In the rows, zero is written as 128.
Which row each row swaps with, under one turn or mirror
The rows were stretched afterwards, more along some directions than others.
Z579: [147 151  90  75 110 133 136 152 146 166  95  92 137 139 111 144]
Z772: [120 125 103 167 117 158 139 127 133 129 168 152 136 126 143 134]
Z999: [127 149 103  83 116 123 136 128 116 145 109  83 129 170 110 120]
Z160: [128 144 108  95 124 120 127 117 120 149 108  87 124 166 100 116]
Z221: [125 115 105 144 114 151 123 162 142 124 157 118 111 149 157 149]
Z170: [118 124 113 159 118 144 150 127 128 127 174 149 134 126 139 130]
Z197: [124 112 118 198 121 157 132 130 140 123 169 145 147 118 150 138]
Z845: [135 146 108  89 119 122 120 119 131 150 100  85 137 154  95 114]
Z77: [116 116 123 157 112 157 138 158 131 113 163 119 111 144 152 143]
Z951: [106 151 120 100  97 127 133 167 118 157 109 117 128 140 108  81]
Z212: [ 94 148 125 121 100 131 127 163 131 171 116 101 129 133 119  84]
Z276: [168 121 115 120 118 104 122  74 134 120 139 177 148 116 117 157]
Z67: [111 118 115 162 114 156 126 168 135 112 152 107 108 138 153 136]
Z570: [125 120  92 142 123 142 149 165 135 141 137 144 121 124 152 161]
Z155: [150  99 117 142 108 112 100 108 146 133 127 151 143 109 140 153]
Z255: [126 117  99 161 132 147 143 166 138 144 133 144 113 124 154 158]
Z31: [128 136  95 121  91 118 120 133 142 157 111 101 159 112 132 155]
Z150: [118 112  88 148 102 107 101 113 146 159 142 138 143 119 105 127]
Z432: [119 123 102 165 125 143 144 169 134 145 135 141 111 113 153 158]
Z55: [101 122  89 144  97 116 101 122 138 156 147 127 132 121 112 122]
Z744: [171 129 115 157 134 124 119  97 150 130 130 172 141 102 121 165]
Z940: [107 152 151 140 120 119 126 162 124 149 103  97 134 132 123  94]
Z334: [116 121  90 126 105 116  97 119 144 151 138 132 138 128 114 131]
Z32: [173 129 126 136 141 113 117  74 135 110 135 176 125 126 131 168]
Z105: [128 112 136 153 110 115 103 118 132 115 126 141 127 107 138 131]
Z464: [140 104 134 138 114 103 106 104 141 119 126 140 139 104 135 133]
Z707: [128  92 123 156  96 113 102 113 138 131 134 133 157 106 132 134]
Z265: [148 138 148 177 138 110 108  95 145 124 153 170 121 102 148 146]
Z802: [145 100 131 151 102 115 110 101 137 124 132 147 147 105 128 146]
Z590: [126 121 121 136 124 142 134 159 128 111 149 118  96 157 153 148]
Z577: [ 93 151 133 170 120 114 127 146 118 152 137 111  80 156 134 102]
Z800: [143 148  76  93  97 132 127 158 151 169 104  87 145 130 114 147]
Z509: [ 98 157 153 124 127 134 136 177 120 141 105  97 126 134 135  99]
Z959: [122 118 121 138 122 141 133 158 138 109 149 112 112 137 157 137]
Z729: [144 134  69  99  90 148 136 172 150 170 104  82 168 132  92 129]
Z388: [154 116  96 156 124 139 135  87 138 126 166 153 140 118 156 172]
Z141: [158 121 134 176 135 126 138  86 133 128 142 180 125  99 127 156]
Z664: [150 146  88  81  99 135 134 145 149 165 104  90 155 125 108 148]
Z605: [172 115 114 145 124 106 128  77 144 133 136 171 160  94 114 164]
Z416: [117 131 112 155 107 161 137 127 140 125 172 138 145 113 136 141]
Z775: [100 160 154 123 132 143 143 182 119 137 105 100 115 140 141  95]
Z794: [ 98 153 136 129 105 130 134 157 122 163 125 111 115 134 124  83]
Z257: [ 96 150 121 133  98 121 123 161 126 169 119 110 118 131 125  86]
Z620: [135 106 104 189 113 155 147 139 142 131 169 145 154 118 137 142]

Z257 pairs with Z800
Z577 pairs with Z31
Z32 pairs with Z197

